Named moves, each a turn or a mirror, and the order they were made in; the first pair answered:
j139:
-21; 10; -7; -14; -13; 5; -8; -10; 18 -> 15; -14; 16; 10; -1; -13; -10; -16; -10
-15; 18; -7; -11; -5; 8; -1; 13; 6 -> 15; -3; 14; 11; 6; -8; -3; 9; -18
-21; 20; -12; -14; -3; 0; 4; 13; -7 -> 7; 0; 7; 6; 7; -15; 2; 8; -30
10; -7; 8; 6; 8; -7; 10; -6; -13 -> -13; 10; -10; -12; 0; 5; 11; -2; 7
j455:
7; 0; 8; 1; 2; -7; 4; 5; -8 -> 5; -9; 4; 5; -6; -3; -2; -7; -1
-1; -12; -28; 0; -3; 29; -3; 8; 15 -> 7; 13; 0; -13; 16; 1; 13; 32; -16
-11; 11; -3; -14; -3; -7; 2; -11; -9 -> -12; 6; -10; -12; -7; 0; -1; -15; -2
j561:
-10; 12; -14; -3; 2; 6; 4; 10; -1 -> -12; 2; -15; 0; -8; 9; -4; -4; 5
1; -7; 24; 0; -16; -9; -18; -4; -11 -> 9; -7; 26; 4; -6; -10; -13; 4; -17
-16; 27; 6; -23; -7; -7; 2; 6; 3 -> -10; -3; 3; -5; -24; -1; -16; -22; 14
Then:
Each pair is 2 to 3 moves apart.
-3; -11; -12; 8; -4; 13; 0; 2; 4 -> 3; -4; -6; 7; 8; 8; 7; 14; -6 -> j139 then j561
-4; 9; -12; -7; 7; 7; 6; 9; 9 -> 9; -4; -11; 6; 12; 7; 5; 6; 3 -> j561 then j561 then j561
-9; 5; -14; -8; 0; 20; -9; 6; 26 -> 2; 8; -12; -4; 18; 18; 1; 24; 13 -> j561 then j561 then j561
1; 4; 15; -6; -4; -19; -1; -5; -13 -> 16; -16; 1; 14; 7; -4; 1; 1; -12 -> j455 then j139 then j561
-17; 9; -3; -13; -6; -1; 7; 3; 2 -> 1; -5; 14; 0; -2; -15; 4; -4; -13 -> j455 then j139
-3; -6; 8; 6; -15; -8; -5; -15; -2 -> -2; 11; -5; 1; 8; 1; 12; 17; -6 -> j455 then j455
-15; 11; 1; -8; -13; 0; 4; 5; 16 -> 2; -13; 9; 10; -16; -3; -5; -11; 9 -> j455 then j561 then j139
13; -20; -2; 6; 17; 12; 10; 9; 3 -> 0; 6; 15; -15; 15; -7; 15; 15; -6 -> j139 then j561 then j455
-4; -26; -5; 7; -5; -5; -4; -12; 11 -> 2; -4; 7; -1; 15; -19; 13; 15; -10 -> j455 then j455
-19; 6; -3; -12; -17; -2; -8; -16; 9 -> -16; 12; 8; -15; -14; -12; -6; -12; 0 -> j455 then j455 then j455
3; -3; -13; 2; 7; 12; -4; 5; 0 -> 2; 9; 6; -6; 7; -6; -1; 6; -13 -> j561 then j455
4; 6; -9; 2; 12; 7; 4; 15; 2 -> -9; 6; 4; -6; -12; -4; -9; -11; 8 -> j561 then j455 then j561
-1; -30; -4; 8; -10; 6; -23; -25; 9 -> 15; -20; -18; 12; 25; 18; 0; 17; -2 -> j455 then j139
-11; 10; -19; -8; 1; 11; -4; 9; 19 -> 2; 20; 1; -9; 15; -8; 5; 22; -4 -> j139 then j561 then j139
-12; 1; 17; -5; 0; -13; 5; -5; -8 -> -20; -6; 2; -4; -9; 1; 1; -12; 8 -> j139 then j455
6; 1; 10; 0; 10; -11; 1; 6; -14 -> -4; 8; 12; -9; 2; -13; -1; 2; -10 -> j561 then j139
-1; -16; -1; 1; -10; -16; -10; -17; 0 -> -12; -1; -25; -7; 1; 3; 2; 8; 12 -> j139 then j455
3; -14; 12; -3; 20; 0; 24; 19; -15 -> 0; -20; -5; 2; 20; 17; 23; 19; -2 -> j455 then j455 then j455
2; -1; 12; 5; -7; -8; -7; -7; -13 -> 4; 1; -7; 8; 8; 9; 3; 13; -9 -> j455 then j455 then j139
6; -18; 4; 5; -13; -10; -4; -13; 3 -> -9; -5; -15; -5; -13; 6; 1; -2; 18 -> j561 then j455 then j139
-8; 11; 4; -7; -2; -4; 2; 4; -2 -> -4; -2; -10; 4; 0; 11; 0; 3; 6 -> j139 then j455 then j455
-15; 6; -4; -15; -17; -1; -15; -19; 16 -> 26; -7; 1; 9; 21; -3; 2; 8; -15 -> j561 then j561
-16; 9; -2; -14; -5; 1; 2; -4; 18 -> -2; 10; 18; -9; 6; -17; 8; 2; -4 -> j455 then j139 then j561
17; -11; 38; 14; 4; -15; 4; 2; -22 -> 23; -12; 16; 21; 21; 5; 14; 22; -17 -> j455 then j561
-1; -14; -11; 17; 10; 4; 12; 11; 5 -> 6; -17; 6; 19; 8; -11; 8; 4; -6 -> j561 then j561 then j139
-9; -2; -30; 3; 6; 2; 17; 7; -2 -> -20; 9; -7; -11; -11; -20; 11; -7; -8 -> j455 then j561
-1; 0; -7; -2; -5; 0; -4; -6; 11 -> -2; 3; -8; -3; -2; 2; -2; -1; 11 -> j455 then j561
-28; 7; -15; -3; -8; 4; -2; -8; 27 -> 11; 1; 16; 14; 22; -22; 10; 9; -16 -> j455 then j139
11; -18; 9; 1; 0; 3; -15; -9; -1 -> 7; -1; -6; -7; 16; 14; -1; 16; 1 -> j455 then j561
-3; -2; -8; -5; 1; 11; 4; 8; 6 -> -7; 2; -6; -9; -3; 9; 3; 7; 7 -> j139 then j455 then j139
18; -19; -10; 10; 9; 9; -7; -10; 5 -> 6; 17; 9; -17; 13; -13; 5; 6; -10 -> j455 then j455 then j561
-3; -5; 8; -5; -15; -12; -4; -7; 1 -> 4; -16; 2; 5; -11; -4; -5; -7; 2 -> j561 then j561 then j455
-7; -2; -9; -1; 0; 6; -4; 2; 11 -> -7; -5; -2; -1; -5; 1; -7; -7; 10 -> j455 then j455 then j455
8; -15; -3; 18; 9; -2; 0; -15; -2 -> -15; 12; 6; -8; -2; -14; 1; -15; 1 -> j561 then j561 then j455
-14; 0; 0; -4; -10; 1; -2; -9; 7 -> 7; -7; 3; 8; 9; 0; 7; 7; -9 -> j561 then j561
-4; 18; 10; -14; -2; -13; 4; 8; -13 -> 7; -13; 8; 8; -13; -7; -11; -17; -5 -> j561 then j561
-15; 11; 12; -12; -13; -10; -4; -12; 1 -> -4; -10; -18; 8; 0; 19; -2; -1; 14 -> j561 then j455
-7; 2; 11; -9; 7; 3; -1; 4; -9 -> -7; 2; 3; -8; 9; 9; 2; 7; -5 -> j455 then j455 then j455
14; -9; -5; 13; 8; 3; 1; -1; -5 -> 0; -2; -17; 6; 1; 13; 1; 0; 9 -> j139 then j561
-8; 24; -4; -6; 13; -2; 4; 13; 7 -> 11; -14; 1; 21; 4; -2; -11; -14; 5 -> j455 then j455 then j561
-4; 22; -1; -11; 18; -5; 12; 18; -2 -> 13; -10; 19; 10; 4; -18; -6; -14; -10 -> j561 then j139
-8; -1; 2; -1; -14; -1; -6; -18; 5 -> 5; 10; 1; 0; 12; -1; 12; 12; -10 -> j455 then j139 then j561
3; -18; -5; 14; -11; 8; -10; -18; 7 -> 0; 5; 21; -5; -9; -19; -4; -12; -12 -> j561 then j561 then j455
-15; 17; 2; -19; -10; -4; 4; -1; 7 -> 3; 8; 21; -8; -3; -19; 4; -3; -12 -> j139 then j561
23; -17; 4; 10; 10; -7; 4; -8; -12 -> 14; 4; -3; -4; 21; -4; 16; 14; -11 -> j455 then j561
3; -3; -3; 2; 5; 5; 2; 5; 0 -> 1; -7; -4; 3; 3; 5; -1; 0; 1 -> j455 then j455 then j455
7; -13; -5; 5; -2; 6; -2; -7; 8 -> 2; 2; -11; -3; 7; 8; 7; 9; 9 -> j561 then j139
0; -2; 24; 3; -12; -17; -7; -16; -4 -> -21; 10; -10; -7; -12; 10; -2; -2; 22 -> j139 then j455
12; 5; 6; 0; 24; -4; 5; 11; -15 -> -14; 12; 10; -18; -7; -8; -10; -15; 2 -> j561 then j455
18; -16; 10; 17; 5; -4; -3; -6; -13 -> 12; 5; -1; 5; 19; 2; 11; 20; -12 -> j455 then j561
5; 2; 1; 6; 15; -2; 0; 11; -14 -> -17; 7; -10; -4; -4; 7; -7; -1; 7 -> j139 then j561
-12; 5; 19; -14; -33; -16; -17; -31; 2 -> -25; 9; -11; -18; -31; 10; -12; -19; 23 -> j561 then j139
-13; 20; 9; -20; -7; -16; 2; 0; -5 -> 15; -6; 17; 5; 2; -19; 0; -6; -20 -> j455 then j139 then j561
-15; 22; 5; -12; 1; -8; -2; 26; 4 -> -7; 4; 25; -2; -13; -23; -15; 1; -4 -> j455 then j139
12; -14; -11; 21; 7; 12; -4; -2; 6 -> 3; 15; -4; 0; 17; 2; 9; 20; -4 -> j139 then j455 then j139
4; -7; -6; 1; -1; 10; 0; 8; -8 -> 4; -4; -2; -1; 0; 6; 2; 12; -12 -> j561 then j139
-13; 10; 9; -5; 1; -15; 5; -3; -5 -> -6; -8; 8; 8; -5; -10; -4; -16; -1 -> j455 then j139
0; -3; -12; -23; -10; 1; 6; 8; 13 -> 16; -7; 7; -18; -2; -16; 8; 9; -6 -> j455 then j139
-7; 7; -17; -2; 12; 16; 5; 15; 7 -> 14; -11; 13; 13; 11; -8; -2; -3; -16 -> j139 then j455
3; -28; 5; 13; -2; 10; -11; -24; -2 -> 7; -19; 23; 7; 1; -7; -7; -21; -18 -> j455 then j455 then j455
11; 4; -13; -1; 13; 0; 6; 2; 1 -> 9; -5; -14; 2; 4; 3; -2; -10; 7 -> j561 then j561 then j561
1; -5; 11; -5; -8; -16; -8; -4; -4 -> 1; -14; 4; 2; -10; -9; -11; -8; 2 -> j139 then j561
5; -1; -1; 11; 16; 1; -9; 9; 6 -> -9; 11; -1; -2; 10; -1; -10; 8; 13 -> j455 then j139
21; -18; -16; 15; 10; 16; 0; 9; -2 -> 23; -15; -14; 14; 13; 13; 3; 13; -6 -> j139 then j561 then j139
12; -30; -1; 16; 4; 13; -11; -11; 8 -> -4; 7; -12; -8; 21; 18; 9; 23; 10 -> j561 then j139
-14; 4; -10; -2; 3; 20; 3; 9; 18 -> 2; -11; -9; 13; 10; 22; 4; 8; 12 -> j561 then j561
17; -18; 6; 16; -1; 2; -4; -6; -2 -> -11; 11; 13; -13; -15; -9; -5; -8; 4 -> j561 then j561 then j455
4; 2; 16; 0; -1; -13; -3; -5; -3 -> -5; -4; 4; 1; -9; -3; -8; -12; 11 -> j139 then j561 then j139
18; -17; -9; 12; 7; 3; -1; -4; 5 -> 10; 10; -2; -7; 17; -6; 11; 15; -3 -> j139 then j455 then j139
-3; 6; 16; -1; 8; -13; 2; 7; -12 -> -10; 5; 17; -4; -2; -15; -4; -2; -6 -> j561 then j139
6; -24; 17; 7; -14; -4; -12; -12; -4 -> -16; 15; 14; -22; -9; -8; 3; 12; -1 -> j561 then j139 then j455
-14; 7; 1; -10; -9; -5; 0; -6; 10 -> 13; -11; 3; 11; 8; -4; 4; 1; -5 -> j561 then j561
9; -20; -4; 8; 1; 11; -13; -11; -5 -> -4; 7; -13; -10; 11; 16; 1; 15; -1 -> j561 then j139
-1; -5; -11; 5; -7; 25; -3; -4; 13 -> 11; 11; 3; 0; 12; 10; 12; 18; -9 -> j455 then j139
18; -6; 3; 7; -4; -3; 9; 0; -11 -> 6; -1; 7; -2; -18; -8; 2; -12; -6 -> j561 then j455
-20; 9; -6; -11; -1; 14; 4; 5; 13 -> -19; 7; 16; -13; -11; -5; -3; -10; 3 -> j455 then j455
0; -9; -5; 11; 12; 5; 4; 5; -1 -> -6; 3; 11; -1; 6; -12; 3; 0; -9 -> j561 then j455
12; -5; 5; 3; 12; -14; 2; -1; -13 -> 12; -3; 1; 3; 16; -10; 5; 5; -12 -> j455 then j561
-7; -8; -14; -2; -10; 11; -4; -12; 14 -> 0; -11; -20; 3; 0; 16; 2; -1; 10 -> j561 then j139
7; -16; 4; 0; -11; -2; -8; -15; -10 -> 12; -1; 5; -6; 6; -5; 5; 8; -21 -> j455 then j561 then j455
-4; 6; 19; -20; -2; -9; 0; 7; 10 -> 1; -3; 24; -14; -6; -13; -5; -2; 8 -> j139 then j561
-20; 20; -3; -5; 4; 11; -10; -5; 0 -> -5; 19; 12; 0; 15; -1; -6; 1; -19 -> j561 then j455 then j455
-4; 9; 20; -7; -7; -23; -4; -4; -7 -> -3; 19; 10; -10; 7; -15; 8; 17; -8 -> j455 then j455 then j455
6; -18; -1; 15; 4; 27; -2; 1; 16 -> -21; 17; 11; -18; -6; 11; 2; 5; 18 -> j455 then j455 then j139
17; -3; 8; 16; 13; -3; 6; 9; -12 -> 12; -15; -6; 22; 4; 9; -3; -3; 2 -> j455 then j455
17; -8; -3; 8; 15; 3; 3; 9; -8 -> -6; 0; -18; -6; 0; 15; -1; 3; 15 -> j139 then j561
9; 6; -18; -1; 5; 17; 10; 8; 6 -> 2; 22; 1; -15; 2; -3; 12; 8; -4 -> j455 then j139
-19; -10; -6; -7; -6; 1; -8; -16; 5 -> -22; 4; -12; -14; 6; 5; 2; 3; 3 -> j139 then j561 then j139
-13; 13; 1; -12; -2; -7; 4; -1; 2 -> 2; -3; 12; 2; -3; -15; -1; -11; -8 -> j455 then j139
-4; -4; -16; 10; 2; 18; -16; -16; 12 -> 1; 3; -22; 10; 15; 22; -6; 1; 7 -> j561 then j139
22; 4; 21; 1; 23; -19; 11; 18; -26 -> -5; 15; 32; -19; -9; -32; -4; -10; -13 -> j139 then j455 then j139
13; -20; 14; 18; 3; -10; -11; -11; -13 -> -1; 12; -6; -1; 23; 3; 10; 27; -9 -> j455 then j139 then j455
12; -11; -14; 13; 12; 7; -1; 3; -5 -> -9; 13; -18; -8; 6; 8; 3; 9; 4 -> j455 then j139
-8; 3; -11; 3; 5; 14; 4; -1; 11 -> -5; -7; 1; 7; -5; 4; -4; -18; 7 -> j455 then j561 then j561
11; -13; 0; 18; 12; 12; 9; 9; 2 -> -14; -3; -6; 2; -8; 16; 1; -4; 22 -> j455 then j139 then j561
15; -8; -4; 11; -7; -1; 2; -14; 1 -> -3; 12; -15; -4; -4; 6; 9; 1; 9 -> j455 then j561 then j561
-13; 8; 5; -14; 0; -5; -2; 0; 3 -> -4; 8; 4; -10; 12; -4; 5; 11; -4 -> j561 then j455 then j455
-17; 22; -14; -16; 7; 8; 9; 20; 4 -> -22; 9; -23; -10; -4; 17; 0; 6; 18 -> j455 then j455 then j455
-5; -10; -11; 4; -9; 10; -6; -5; 11 -> 9; -6; 13; 5; 1; -11; -1; 0; -12 -> j455 then j139 then j455
-1; 10; 16; -1; 0; -15; -2; 6; -17 -> -9; -6; 2; 5; -17; -1; -15; -14; 3 -> j455 then j139
13; 1; -4; 11; 26; 4; 7; 15; -3 -> -14; 2; 2; -4; -12; -1; -12; -21; 18 -> j561 then j455 then j455
17; 4; -11; 6; 25; 14; -7; -5; -3 -> 17; 13; -3; 0; 28; 6; -3; 0; -10 -> j561 then j139
-1; 21; 3; -13; 22; 0; 9; 31; -7 -> -2; -22; -11; 9; -10; 18; -21; -16; 20 -> j139 then j455 then j455
12; -13; -8; 20; 11; 5; -2; 5; -4 -> 13; -13; 6; 17; 6; -8; -6; -3; -11 -> j455 then j455
-3; -8; -20; 5; -5; 11; -2; -9; 15 -> 13; -6; -14; 11; 15; 6; 9; 9; -2 -> j139 then j455
3; 9; 4; -8; -1; -8; 6; -5; -3 -> 11; 1; 5; -1; 2; -7; 5; -6; -6 -> j561 then j561 then j561
3; -10; 8; 4; -7; -6; -6; -13; 2 -> 2; 8; 8; -6; 6; -11; 5; 8; -6 -> j561 then j561
-10; 25; -5; 4; -20; -10; -13; -22; 13 -> -7; 43; -7; -2; 2; -10; 5; 7; 3 -> j455 then j455
1; 5; 7; -4; -18; -8; 3; -16; 8 -> -5; 11; -4; -8; -15; 1; 7; -8; 15 -> j139 then j561 then j139
-6; 21; 10; -7; -6; -6; -2; 0; 2 -> -9; 11; -5; 0; -10; 9; -8; -5; 15 -> j561 then j561 then j139
14; 11; 11; 3; 12; -12; 7; 20; -17 -> 8; 12; 21; -3; 0; -23; -1; 5; -16 -> j561 then j139
13; 4; 15; 9; 18; -15; 11; 10; -16 -> 5; -21; -7; 22; -2; 9; -7; -17; 12 -> j139 then j561 then j561
9; 0; -7; -1; -4; 5; -7; -12; 7 -> 17; 3; 2; -2; 5; -4; -2; -3; -5 -> j455 then j139 then j455
8; 3; 11; -2; 4; -9; -6; -1; -2 -> -3; 4; 2; -6; -5; -2; -9; -6; 10 -> j561 then j139 then j455
17; -12; -12; 15; 16; 9; -5; 5; 11 -> 13; 13; 4; -2; 23; -9; 5; 19; -3 -> j139 then j455
1; 14; 12; -15; 4; -16; 10; 9; -18 -> 0; -14; 9; 0; -18; -9; -10; -25; -3 -> j561 then j561
4; 13; 7; -7; -9; 20; 16; 14; -1 -> 2; -1; 5; -1; -22; 24; 5; -4; 9 -> j455 then j561 then j455
-21; -8; -13; 2; -10; 13; -7; -13; 18 -> -2; 7; -5; 2; 23; 2; 15; 23; -10 -> j561 then j139 then j455
4; 8; 1; -1; 9; -2; 7; 11; -4 -> -1; -4; 1; 2; -10; -1; -7; -12; 6 -> j561 then j455 then j561
-18; 13; -13; -16; -8; 12; 2; 1; 14 -> -14; 14; 10; -19; -15; -8; -3; -10; 0 -> j455 then j455
7; 16; 5; -8; 9; -9; 7; 12; -8 -> -10; 18; -6; -15; -6; 0; 1; 1; 10 -> j561 then j455 then j455
13; -16; 8; 11; 4; -10; -11; 1; -6 -> -5; -7; -16; 2; -1; 10; -10; 7; 17 -> j455 then j139
-13; 9; 14; -8; -12; -12; -6; -13; 0 -> -12; -5; -9; 2; -10; 11; -9; -13; 15 -> j139 then j455
0; 0; -3; -4; 1; 11; 11; 3; -1 -> 4; -9; 4; 2; -4; 6; 6; -7; -3 -> j139 then j455 then j455
13; -14; 15; 16; -1; 6; -6; -17; -7 -> -10; 25; 15; -14; 4; 0; 7; 5; -8 -> j561 then j561
-1; 23; 10; 0; -4; -23; 7; 17; -23 -> -4; -6; 6; 13; -30; -16; -15; -20; -6 -> j561 then j561
-5; -5; -12; 0; 5; 5; 2; 0; 1 -> -10; 3; -9; -7; 2; 0; 3; 0; 0 -> j139 then j561 then j561
-7; 5; -9; -5; 6; 7; 2; 3; 6 -> -1; 8; 7; -5; 8; -8; 3; 3; -7 -> j455 then j139
-2; -2; -8; 2; 8; 5; 4; 16; 1 -> -14; -2; -6; -3; -7; 4; -4; 2; 11 -> j139 then j561 then j561
-9; 9; -5; -22; 1; -7; 9; 3; 3 -> -7; 2; -17; -15; 3; 5; 8; 3; 11 -> j561 then j455
7; -19; -5; 12; -10; 0; -7; -15; -6 -> -4; 17; -4; -12; 3; -7; 10; 14; -13 -> j561 then j561
8; 26; 18; 5; 19; -15; 23; 6; -7 -> 8; 22; 26; 5; 11; -23; 17; -5; -8 -> j455 then j561 then j561
-14; 5; -23; 4; 10; 16; 5; 11; 0 -> 8; -10; 5; 17; 12; -7; 1; -1; -24 -> j139 then j455
